In the rows, 128 means zero.
Where one turn sends some rows of the set: a few examples, then the rows asked:
Ruke: [ 99 103 109 151 121 116 122 129 148 148 121 122 165 144 105 107 142 106
 153 112 146 154 109 125 118 146 141 146 146 151 129 125 158 139 108 140
 106 158 139 122 115 125 140 151 139 170 145 129 143 125 126  90 115]
bevo: [108  97 123 159 124 122 125 137 149 141 122 127 165 138 113 115 143 110
 149 124 144 139  99 117 136 145 133 146 152 145 131 126 151 146 111 140
 101 170 137 122 108 133 141 158 149 162 143 119 140 118 120  96 111]
boz: [ 99 163 118 118 123 139 130 133 111 129 111 134 111 135 115 120 146 119
 145 141 116 140 142 102 158 113 142 153 104 111 103 130 110 141 116 110
 167 121 115 115 128  93 136 118 100 132 108 146 126 158 119 151  78]
lon: [119 100 131 154 131 126 137 135 154 142 126 130 176 129 117 114 152 105
 141 121 154 138  96 128 136 143 120 147 155 149 129 115 142 135  98 140
 102 159 142 125 104 127 130 140 142 165 149 114 136 122 115 102 107]
zer: [ 98 158 127 110 121 138 129 134 116 130 122 157 102 120 125 127 152 123
 142 136 116 138 154 104 161 136 122 151  90 121 119 131 114 130  96 127
 164 123 116 120 118  93 145 106 103 127 112 128 117 151 107 146  76]
vudi: [116 131 119 109 126 118 135 145 126 120 117 136 133 122 154  83 134 124
 128 109 155 162 146 119 113 127 117  92 137 121 125 129 126 135 168 163
 124 128 130 150 119  60 130 119 140 154 136 140 128 132 149 109 155]
gufev: [121 125 121 130 125 118 127 148 121 120 110 120 135 138 152  92 125 116
 129 121 138 156 134 107 123 112 138  98 150 100 129 131 126 155 196 143
 114 141 131 144 124  75 130 139 154 143 135 152 139 132 145 114 155]
Miv: [146 116 143 136 129 116 129 156 134 119 120 137 136 122 164 112 133 100
 120 124 128 146 135 114 137 124 124 102 147  91 156 126 120 146 188 143
 102 148 141 149 116  89 131 128 164 129 143 137 139 126 122 116 152]
nozep: [114 133 115  99 143 115 125 129 114 130 143 127 110 104 132 119 128 112
 148 142 137 138 130 103 100 119 113 116 107 131  74 162 112 116 103  70
 148 121 119 114 120 137 121 149 102 146 118 132 122 127 166 156 153]
rume: [118 149 135 124 121 131 122 138 125 130 123 159 101 121 127 146 151 100
 139 139  96 137 156 106 165 138 133 156  92 102 142 128 116 131 107 114
 150 129 124 120 122 111 147 105 114 115 120 131 128 148  91 146  79]
Zona: [139 121 142 118 130 117 137 152 138 120 128 154 135 106 168 103 142 107
 119 110 145 151 147 125 126 138 102  96 136 113 152 124 120 128 160 164
 110 134 138 154 109  71 129 107 150 139 145 126 127 127 125 113 150]
bine: [110 106 116 147 126 121 133 128 155 146 126 127 174 134 110 107 152 102
 147 109 156 153 107 137 118 144 127 145 150 153 127 114 150 130  94 143
 106 149 143 126 112 118 128 132 132 172 150 123 140 129 122  97 111]
mikuz: [ 95 141  76  91 134 130 130 132 131 129 139 146 124 160 145 109  63 119
 131 159 119 110 117 154 137 133  84  96 110 155 114 120 125 108 124 122
 112 120 133 147 162 130 124 131 116 126 131 142 119 136 130 118 130]
viduz: [135 127 122 118 142 108 116 131 120 134 138 117 114 112 132 138 127  86
 145 147 115 138 127 104 106 111 130 123 117 105  95 158 110 124 121  47
 136 127 131 112 127 158 119 150 115 132 124 141 139 129 152 160 156]
kur: [143 116 137 113 140 103 114 135 129 133 153 145 104  95 145 153 136  79
 141 138 109 133 141 110 108 136 113 123 101 111 125 161 114 109 105  63
 127 131 135 118 119 163 132 139 123 122 132 125 132 121 133 156 156]
fur: [117 156 126 133 122 133 121 136 120 132 113 134 109 138 117 139 146  98
 141 145  96 139 144 105 162 113 152 159 106  92 125 128 112 143 125  96
 154 129 125 114 131 111 138 114 113 118 117 149 138 157 101 151  78]
tofa: [108 134  89  94 135 128 129 135 137 130 145 160 123 151 154 123  67 106
 127 158 112 105 122 162 143 142  79 100 105 149 135 118 125 102 121 121
 103 123 140 150 158 139 124 123 124 115 135 136 121 134 113 117 130]
nani: [123 125 128  94 140 110 124 133 126 130 155 155  99  86 144 134 136 104
 144 136 130 136 145 109 105 145  96 114  93 135 103 165 115 103  87  86
 141 125 123 120 111 144 132 137 108 137 125 115 116 117 149 152 155]
bevi: [103 140  77 104 133 130 126 133 129 128 135 134 128 168 142 114  59 110
 131 167 109 106 109 153 141 121  99 101 121 140 116 119 123 118 141 106
 106 125 137 142 166 140 120 139 124 121 131 151 128 141 126 120 132]
Dami: [116 133  89 106 135 127 124 137 137 130 141 148 128 160 151 128  63  97
 128 164 101 103 113 157 145 131  91 101 118 134 138 118 122 112 136 105
  97 127 144 146 164 149 124 132 131 109 139 144 130 136 110 120 132]

kur goes to viduz
fur goes to boz
bine goes to lon
Now find these:
mikuz goes to tofa
Miv goes to gufev

Where one turn sends some rows of the set: a few examples, then the rows asked:
liv: [118  94 116  94 109 132 117 129 134 120 148 143 153 113 105 180 139 148
  88 116 146 154 141 131 136 122 137  78 137 144 119 114 150 115 103 117
  98 140 114 123 141 164 142]
megek: [123 102 106 153 107 155 135 130 116 118 154 126 141 135 137 147 130  75
  89 124 119 160 122 139 129 115 123 102 124 122 135  64 143 132 152 133
 100 150 128 136 105 160 182]
bik: [124 100 132 142 114 117 151 146  99 197 133  96 142 115 138 140  69 115
 130  94 128 137 156 134 156 129 129 145 127 113 122  81 159 161 148 120
  67 112 119 119 103 145 150]
goduk: [118  71 118 113 110 131 114 128 149 120 132 153 155 137 118 158 144 126
  88 126 156 154 134 133 120 144 136  89 145 134 150 139 165 113 106 136
  96 131 123 107 124 151 138]
zuzup: [116 103  98 160 106 160 150 129 142 134 151 129 132 110 149 138 138  94
  89 139 115 168 128 153 118 116 116 118 149 102 125  76 155 125 146 145
 104 139 119 103 129 158 164]
veba: [172 140 127  87 109 115 130 144 110 131 147 114 160  98 148 118 157 126
 133 106 130 159 129 190 142 100 129 120 127 122 110  77 156 149 129 138
 114 142 105 125 128 113 127]
dume: [133 113 107  89 131 106 117 113 132 129 130 155 159 134  87 162 123 160
  85 116 164 139 129 143 126 104 134  96 139 128 123 132 159 122 107 116
 120 140 127  97 108 151 114]
Doz: [120 100 106 134 102 157 139 144 117 122 161 115 137 121 152 155 131  80
 102 119 117 168 130 161 131 101 116 107 125 121 121  58 159 123 139 130
 103 160 116 136 128 175 181]
Zave: [142 120 108  69 141 104 109 128 137 131 125 157 158 120 104 163 133 137
  92 125 169 141 135 156 131 111 124  90 125 124 119 125 173 121 103 106
 128 157 134 104 114 147 121]
sazi: [137 116 127 136 130 118 139 151 103 208 133 107 141  99 148 132  79  95
 136 114 137 142 160 131 154 143 130 138 117 116 117  73 167 162 152 110
  76 121 132 124  99 132 152]
vunu: [152  98 106  73 138 111 106 122 134 134 123 162 159 126 100 150 120 137
 114 132 185 148 135 156 118 122 128 103 130 120 147 124 177 112 104 119
 129 142 131 113 122 150 126]
Tumen: [154 134 130 114  98 108 143 129 116 122 140 118 162 131 139 114 161 135
 106  93 111 145 118 178 140 103 129 121 144 117 117 105 145 159 138 150
 100 133 107 102 107 105 114]
Vip: [128  95  86 165 108 158 144 134 138 134 170 133 134 121 149 135 121  97
 112 148 125 186 134 154 109 109 129 116 139 122 131  75 158 123 154 140
 110 145 115 126 114 163 159]
vose: [124 114 122 147 122 113 151 155 113 204 141 104 137 110 158 140  76 109
 126 101 121 147 162 139 150 127 127 139 123 117 105  95 173 166 153 113
  68 125 124 110  89 136 136]
luve: [130  91 129 146 118 118 144 149 108 202 125 106 142 117 155 126  74  96
 137 105 137 141 158 140 146 144 124 150 124 108 132  92 178 160 150 125
  68 113 123 113  98 132 149]
zake: [126  92 102 104 125 122 111 143 158 134 156 155 150 115 134 167 141 127
 101 137 156 168 146 145 117 126 141  75 130 150 119 130 172 114 112 114
 107 153 128 116 117 151 125]
diz: [124 138 125  81 137 123 129 101 105 141  97 147 162 142 131 124  86 108
 122 118 139 138 162 133 141  95 110 122 157  94 113 111 147 144 143 147
 140 170  98 104  98 123 117]
zatil: [130 132 125  68 138 127 126 107  98 142 102 141 160 131 135 126  82 108
 138 114 146 139 165 141 141  90 109 126 156  94 111 104 153 137 139 143
 141 175  94 113 115 131 123]
Gib: [136  91 113  99 128 128  99 129 133 124 140 158 160 117 108 157 142 114
 101 142 170 162 140 124 125 148 147  77 124 144 145 104 157 114 112 117
 107 143 136 137 126 147 151]
sav: [182 112 118 105 105 116 121 141 108 126 150 125 166 128 152  99 139 116
 153 116 148 166 131 191 118 109 143 129 125 128 142  93 167 144 138 152
 112 137 104 134 106 113 123]
pive: [130 124 119  77 133 128 123 105  98 141 109 144 163 143 133 122  71 110
 143 118 153 146 167 139 132  86 118 128 153 105 117 109 151 138 142 145
 140 170  92 118  97 133 115]
Nar: [141  92 116  84 128 109 111 114 123 122 124 157 162 149  89 158 115 144
  99 115 178 137 129 144 123 114 134 105 131 128 151 130 167 114 105 125
 116 139 122 112 112 156 127]
goros: [118 102 119 159 113 124 162 152  89 190 119 111 156 126 134 151  72 108
 131 100 132 128 144 133 150 123 133 146 131 101 149  91 168 146 152 123
  69 108 125 128  98 138 147]
lomug: [171 121 128 119  96 117 127 115  96 119 145 124 171 141 116 101 139 135
 125 102 136 154 116 164 136 114 145 128 136 132 150  87 135 156 145 159
 101 122 102 131  99 109 133]
tapu: [107 123 113 159 120 120 169 159 104 203 129 108 149 108 143 161  79 120
 117 104 119 134 151 136 154 110 130 141 136 103 120  97 167 150 152 116
  71 118 124 115  97 140 131]
kos: [130 107 110 155 128 125 153 160  97 206 120 120 153 109 152 139  75  93
 142 124 147 137 152 141 142 131 134 147 126  98 149  89 181 144 151 118
  82 114 134 133 100 129 147]
zupuv: [125 129 111 143 134 118 156 169 102 209 127 113 153  95 153 158  82  97
 131 114 131 137 156 141 154 118 129 132 121 106 121  83 175 149 147 103
  81 125 133 134  99 134 141]
Noka: [131 137 121  85 136 123 124  98  96 138 105 148 163 146 120 123  74 106
 133 116 148 143 162 127 138  90 120 124 152 108 120 108 141 141 149 148
 140 169  99 116  91 129 119]

sazi goes to luve
goduk goes to liv
Now find these:
kos goes to goros
megek goes to zuzup
dume goes to Zave
Noka goes to diz
Tumen goes to veba

Where one turn sends some rows of the set: a few examples, then the rows asked:
fud: [ 94 162 135 143 105 145 128 125 134  74 149  90  90 137 111 115 122 120
  91 134 120 144]
vap: [119 140 129 155 141 157 105 145 103  96 122 132 153 153 118  94 118 151
  94 115  80 126]
Godos: [136 124 123 189 123 117 156 157 102 101 102 133 108 131 132  96 110 149
 118 132 128 161]
mor: [121 130 157 131 135 133 108 151 113 123 110 104 112 132 151 156 127  95
  79 140 117 138]
Giz: [118 121 123 143 136 165 104 146  92  78 115 136 147 147 146  98 106 115
 125 113  85 119]
vun: [118 143 133 162 108 170 137 160 107  80 120 102 111 156 148 149 120 101
 118 108 136 120]
vid: [115 143 143 170 123  97 110 155 121 105 114 134 112 156 159 130 104 102
  64 139 125 135]
kugot: [141  96 115 133 124 168 109 147 105  88 133 175 123 118 126 122 101 131
  72 129 106 134]
Nim: [137 108  97 142 110 157 113 143 107  81 122 170 148 140 142  90 113 131
  98 113 119 130]
Salo: [153 123 157 131  91 135 119 149 140 166 125 123 126 141 130 114 114 128
 111 110 114 139]
dativ: [136 125 139 127 120 218 124 147 117 113 125 139 107 150 137 108 114 119
 126 129 121 138]
Deba: [114 159 148 158 109 126 115 115  94  77 128 124 136 156 136  81 106 134
 126 124 113 141]
Geme: [141 135 128 141 138 156 128 138 121 123 128 135 109 151 107 113 106 130
 113 129  45 137]
zefef: [114 111 118 159  78 136 118 134 119  97 116 110 103 148 117 126 114  97
 139  88 132 160]
lepe: [149 108 140 142  87 169 129 140  83  85 132 140 119 114 136 124 134 134
  99 125 138 146]
vono: [122  99 123 123 128 150 102 182 133 144 121 152 116 150 118 143 121 133
 102 112  98 126]
guvas: [102 125 125 131 120 156 121 134 116 100 131 134 112 135 113 106 115 154
  92 140  55 129]
dilib: [142 149 152 147 107 141 154 160 111 121 128  98  92 110 134 127 102 138
 132 139 133 148]
leguv: [112 122 116 154 114 102 120 128 158 103 154 117  98 176 139 137  87 106
 110 123 117 146]
zon: [161 124 133 121 134 133 122 145 101 129 125 168  85 167 137 148 115 104
 121 118 110 140]
fev: [115 127 142 129  99 152 136 122 115 111 111  94  98 138 172 131 124 101
 111 152 114 148]
teg: [128 152 150 130 122 158 120 137 115  92 112 143  95 135  77 158 109 105
 100 124 137 161]
fot: [103 136 110 147 148  96  99 158 136  93 116 155 115 155 107  97  89 128
 113 130  98 141]
vugos: [124 129 139 156 116  98 117 165 125 141 141 123 108 141 147 116 104 156
  97 117 161 140]
nes: [115 128 123 173 106 165 135 137 127  72 126 130 112 121 115  79  81 143
 112 142 111 158]
nopog: [118 126 151 188 105 140 136 155 118 118 128 134 121 190 110 151  91 115
 117 115 115 153]
Duked: [ 79 130 137 140 116 143 111 117 119 102 136 137 110 179  97 118 131 143
  94 130 147 169]
goz: [123 161 130 130 106 105 134 143 126 114 129 126  86 131 141  92 102 133
 128 134 158 150]
loneg: [123 164 149 128 129  99 129 173 118 121 114 142 123 143 101  96 141 129
 103 134 124 135]
von: [123 132 144 154 119  95 115 129 118 126 135 134 104 145 104 136 102 161
  87 130  73 145]
bobe: [127 109 108 145  99 145 118 167 140 147 140 134 103 148 102 149 108 103
 115 116 133 119]
lib: [118 122 123 132 138 144 121 151 129  98 134 143 106 159 133 181 110 132
  78 131 153 138]
sepul: [138 153 166 142 152 139 128 168 107 142 132 115 110 150 142 133 109 141
 115 132 154 141]
vomeb: [151 137 144 138 136 167 129 106 120 130 109 138 100 139 141 106 100 150
 116 136 149 169]
siga: [159 109  98 119 117 157 136 132 126 103 130 173  98 135 121 111 105 115
 109 132  90 144]
lumid: [ 93 158 111 149 145 118 121 152 134 115 135 131  99 157  73 128 102 120
 116 143 122 131]
kizo: [117 133 119 137 121 197 113 129 122 111 133 133 114 145 114 119 108 118
 118 128 173 136]
lanad: [136 119 113 139 121 148 120 137 121 109 136 175  96 168 138 103  86 105
 109 129  69 127]
mil: [100 130 112 199 115 156 132 141 120  94 134 100 121 140 107 109  88 138
 125 129 134 139]
fupe: [100 146 130 158  93 122 139 119 122  92 115 133  90 150 166 111 103 124
  76 163 129 152]

siga goes to Geme
von goes to Deba
goz goes to dilib
Now find these:
fupe goes to fev
fot goes to nes
Duked goes to zefef
bobe goes to lumid
lib goes to leguv
loneg goes to Godos
lanad goes to guvas

Where one turn sends some rows of the set: a few examples, then the rows asked:
padu: [131 107  75 100 135 123 126 112 137 126 175  87 129 114 143 143 133 131
 100 125  94 142  82 129  83 105 150 119 134 104 114 128 155 178  89 128
  91 119 133 134 132 126 150 120 142 122 156  88 145 130]
pezem: [138 138 145 102 139 157 181 144 144 116  99 119 123 109 131 131 132 167
  97 111 125 129 156 138  99 101 155 156 149 161 116 154 128 113 133 126
 101 131 129 127 129 136 121 127 151 149 138 119 150 149]
kozen: [133  80 115 125 125 128 154 134 180 141 117 132 126 115  64 104 103 157
  91 112 159 135 135 145 106 137 143 115 162 112 133 147 129  93 117 105
 106 138 132 137 118 103 180 100 153 122 135 121 145 110]
Rikuf: [105  85  96 110 141 131 132 103 113 107 152 112 155 135 105 109 126 118
 107  95 119 143 123 155 119  79 133 131 122 126  81 121 148 150  93 102
  95 129 124 118  93 124 145 128 158 129 118 165 121 133]
revi: [138  98  88 121 126 101 177 179 156 130 148 181 133 120 119 163 130 161
  95 124 126 133 138 119  89 127 144 117 135  96 113 121 154 116 134 113
  94 121 140 131 118 125 162 121 150 145 190 161 151 131]
tig: [162 103 117 110 132 126 153 152 114 116 149 156 139 106 148 102 143 153
  87 124 116 142 138 192 101 101 163 131 136 101 116 114 112 173 116 122
  97 107 131 127 153 114 132 126 146 183 116 141 153 120]
mif: [153 125 128 107 128 181 150 125 100 112 155 127 131 110  97  93 166 138
  59 106 135 149 119 184 135 127 131 132 134  98 109 133 138 135  78 115
  94 129 135 139 123 110 166 143 175 160 164 156 138 110]
dapos: [119 101  96  99 146 144 158 124 180 165 128 141 155  99 130 140 141 180
 105  98 114  92 117 147 117 163 143 167 147 118  91 120 115 147  99 130
  96 117 147 137 128 144 160 131 144 126 170 157 154 132]
giga: [138 142  96 125 115 123 115 116 165 117 131 121 138 114 148 117 141 120
 111  99 118 105 125 120  88 114 165 143 156 147 139 116 120 153  93 138
 123 106 133 153 133 156 171 137 115 115 193 123 128 113]
domu: [137 132 148 109 135 159 167 104 128 123 145  46 137 108 123  90 129 138
  80 120 138 134 111 104  92 136 150 125 143  88 120 117 135 109 117 127
 101 125 124 116 128 134 155 126 150 156 150 128 142 117]
bimu: [142 119 117 121 184 110 140 107 121 114 125 116 142 115  75 105 115 112
 112 139 118 141 123 107 118 142 137 130 162 133 129 138 128 101 146 121
 101 113 114 114 109 123 169 133 128 118 144 138 144 134]
pagu: [146 113 101 110 102 108 149 112 144 119 141 135 156  86 108 128 116 134
  67  61 152 136 145 172 100 108 133 125 119 127 110 119 134 178 117 128
 107 126 104 121 136 149 159 117 162 119 185 166 166 104]
lir: [168 148  79 109 144 126  98 125 123 124 137 119 125 112 119 101 137 123
  78 122 114 153  99 119 149 109 127 129 146 111 117 129 139 142 133 110
 100 102 137 127 129  73 123 109 131 132 188 119 145 114]
bup: [136  95  72 135 133 134 126 142 150 124 124 127 132 125 122  94 114 147
  88 121 100 102 122 121 107 141 168 119 174  99 149 140 137 167 130 118
  70 110 146 120 112 140 130  56 160 153 176 123 139 115]
sunif: [132 109 125 126 137 139 158 139 163 150 133 158 137 102 138 140 156 150
  55 131 120 161 159 109 114 136 141 122 145 115 138 139  98 175 110 156
  90 110 156 114 122 151 167 110 119 160 147 164 143 117]

revi goes to sunif
padu goes to bimu
lir goes to domu
Now find these:
bup goes to pezem
giga goes to kozen

